(in the rows, 128 means zero)
The rows of M fall into a few groups, and each row is roughly a mix of its group's hidden directions.
M, 116 rows:
[[135 106 141 126 147 135  92 131 130  94  83]
 [141 124 102 127  87  97 147 145 135 160 144]
 [132 115 117 102 160 169 117 127  92 144 117]
 [125 126 137 146 172 121 119 146 109  90  98]
 [142 133 124 173  93 115 130 131 167 146 125]
 [116 162 127  93 144 111 150 103  97 142 115]
 [139 109 132  98 179 117 154 135 151 129 143]
 [112 152 171 137  97 135 106 106 106 117 142]
 [144  77 141 123 147 138 130 132  90 123 152]
 [115 148 151  78 147 104 139 131 112 143 107]
 [129  93 135 162 118 158 118 134 172 123 132]
 [147 164 123 140 108 112 135 130 184 128 126]
 [ 96 137 130 108  95 151 120  99 153 155 142]
 [134  95 137 112 169 161 139 146 100 134 133]
 [110 153 137  72 129  99 128 129 106 133 122]
 [134 135 146 147 188 134 117 109 123 108 112]
 [157 115 145 127 111 159 113 157 144 114 166]
 [101 143 115 112 120 110 131 101  74 118 130]
 [137 170 174 121 105 133 111 118 137 131 150]
 [132 127 141 102  98 149 157 109 138 151 166]
 [148 134 121 139 164 124 114 150 111 110  80]
 [126 135 137  98  91 150 122  96 160 126 152]
 [106 118 139 120 102 141 143  97 149 148 171]
 [110 116 129 135 150 141 104 134 131  94  77]
 [121 159 172 108 104 117 103 128 111 120 150]
 [ 99 141 163 124 100 132 103 103 133 114 160]
 [153  96  98 121 153 117 149 160 138 130 104]
 [147 114  96 130 154 100 152 137 159 138 100]
 [119  99 159 175 128 161 114 135 137 126 122]
 [103 163 113 160 115 122 126 130 169 135 106]
 [165 143 129 134  93  98 119 117 167 119 136]
 [110 110 146 140 109 155  99 146 174 136 131]
 [116 142 122 113  93 137 157 110 145 164 158]
 [122 193 128 148 112 114 135 128 141 133 114]
 [155 166 121 134 160 104 115 120 127 150  97]
 [112 169 155 129 102 125  95 115 129 131 158]
 [143 108 131 104 157 161 120 133  82 142 117]
 [133 179 155 129 114 132 125  98 103 131 146]
 [113 124 144 104  90 127 138 102 151 148 164]
 [116  98 127 112 169 162 137 135  94 130 141]
 [104 164 145 149 109 110 111  88 111 124 136]
 [150 150 129 138  90  94 119 119 169 119 125]
 [126 169 147 113 127 105 137 104  85 130 112]
 [141 104 108 155  97 155 135 109 110  96 144]
 [111 100 106 172 115 151  99 141 134 123 145]
 [128  98 135 114  92 135 133 107 166 106 155]
 [133 101 125 106 167 163 114 134  95 133 113]
 [143  70 138 113 141 139 122 129  95 128 142]
 [141 129 120 144 162 114 115 153 106 125  79]
 [ 91 153 123 149  98 116 121 128 135 148  89]
 [133 127 125 146 162  92 132 148 119 118  82]
 [137 149 119 108 148  81 154 105 103 121 121]
 [133 148 132 139  89  91 135 122 170 116 138]
 [126  79 156 108 139 123 152 143 107 120 149]
 [138  90 138  93 153 131 141 128 119 104 163]
 [138  77 115 135 129 168 137 149 146 119 126]
 [115 109 149 114 102 119 160 121 129 143 176]
 [135  91 142 106 156 139 129 129  81 117 144]
 [134  98 136  87 148 145 131 127  82 129 138]
 [148 139 121 150  84 101 127 113 161 127 149]
 [114 113 130 120  91 131 157 113 149 140 173]
 [ 98 174 121 146 100 113 132 127 149 141 104]
 [117  75 149 101 149 125 128 138 104 109 129]
 [134 139 124 122 126 125 164 134 114 188 117]
 [125 135 135  88 147  92 147 113  93 112 138]
 [133 126 131 146 159 174 117 116 120  92 151]
 [115  91 134 115  86 132 151 119 148 146 152]
 [129 110 121 104 176 157 112 127  97 113 127]
 [174 121 108 142 166 114 158 133 119 120 136]
 [114 113 136 110 167 159 135 142  85 137 118]
 [132 154 131 164  94 100 127 130 166 130 115]
 [118 155 140 157  88  89 137 130 151 128 122]
 [116  98 114 161 111 158 104 158 148 136 116]
 [146 119 118 159 175 125 138 149 109 115 100]
 [104  94 121  92 155  95 126 147 130 115 141]
 [119 101 137 121  95 126 146 112 139 164 168]
 [102  94 115 125 172 163 130 133 112 124 137]
 [164 166 112 106 101 109 152 139 132 131 143]
 [150 180 126 166 105 118 127 123 136 139 125]
 [106 173 130 122 100 125 123  95 101 141 113]
 [ 99 117 127 112 173 156 127 136  91 121 118]
 [153 120 139 163  89 137 107 134 140 101 153]
 [157 149 117 147 170 120 138 145 116  98 105]
 [120 126 130 145 156 163  85 103 135 103 128]
 [146 156 106 146 160 113 110 143 120 116  88]
 [107 120 130 115  84  99 148 124 149 136 161]
 [113 114 135 111  87 132 155 114 145 148 167]
 [105 122 152 103 100 140 156 117 127 144 168]
 [ 85 115 134 128 103 145 135 107 141 144 170]
 [130 168 137 148  95  92 138 129 158 122 127]
 [111  89 137  98 141 136 139 125  85 125 150]
 [106 147 131  85 104  90 129 107 113 118 118]
 [118 163 154 157 130 135  99 118 122 135 168]
 [124 126 128 106  81 131 156 122 145 138 168]
 [140 104 114 168 133 167 128 127 161 126 149]
 [122  84 150 111 150 107 131 139 137  88 137]
 [107  92 156 137 160 136 133 135 116  94 108]
 [163 155 121 137  97 105 112 114 166 121 129]
 [123  98 121 173 134 143 102 148 155 124 151]
 [120 137 141  97  90  89 150 147 119 146 137]
 [150 115  93 120 164 103 142 158 148 139 117]
 [148 132 123 116  97  94 166 149 132 111 154]
 [141  69 137 113 159 140 124 140 129 112 136]
 [142 146 109  98 118  87 154 113 118 124  96]
 [147 135 129 103  92 117 173 141 128 134 158]
 [128 122 123 112  90 137 123  99 158 170 142]
 [136  95 115  94 158 101 151 151 134 122 110]
 [146  84 130  92 157 141 110 126 111 112 131]
 [154 113 116 117 179 127 154 151 144 142 126]
 [124 174 165 127 122 136 114 107 113 132 161]
 [130 104 131 101 173 163 123 141 104 129 115]
 [ 74  92 138 148 141 142 112 121 132 119 119]
 [105 142 149 138  83 126  97 109 114 108 148]
 [163 144 135 134 175 126 127 132 116 114  91]
 [154 121 160 164 123 172 121 150 126 131 125]
 [147 142  88 116  86 130 136 147 140 152 110]]
Here is one row from each group, named. Which group is each of the other rows in?
[120 105 106 120 169 173 112 127 107 134 122] -> C
[119 133 143 109 100 140 142 104 134 150 180] -> X
[129 150  87 100 137  97 143 117  93 128 132] -> U

[133 165 135  95 112 101 159 131 130 156 112] -> X
[157  82 155 109 145 116 132 140 127 103 145] -> C
[ 86 167 140 119 139 158 136 124 103 134 145] -> X
[ 97 131 149 125 150 158  97  91 139 135 113] -> X
[151  66 149 119 118 138 130 130 136 112 118] -> X
[124 153 103 132  82 115 102  99 131 145 119] -> C
[111 139 133 127 117 115 181 124 136 129 172] -> X
[ 95 115 125 116  82 142 125 113 146 149 156] -> X
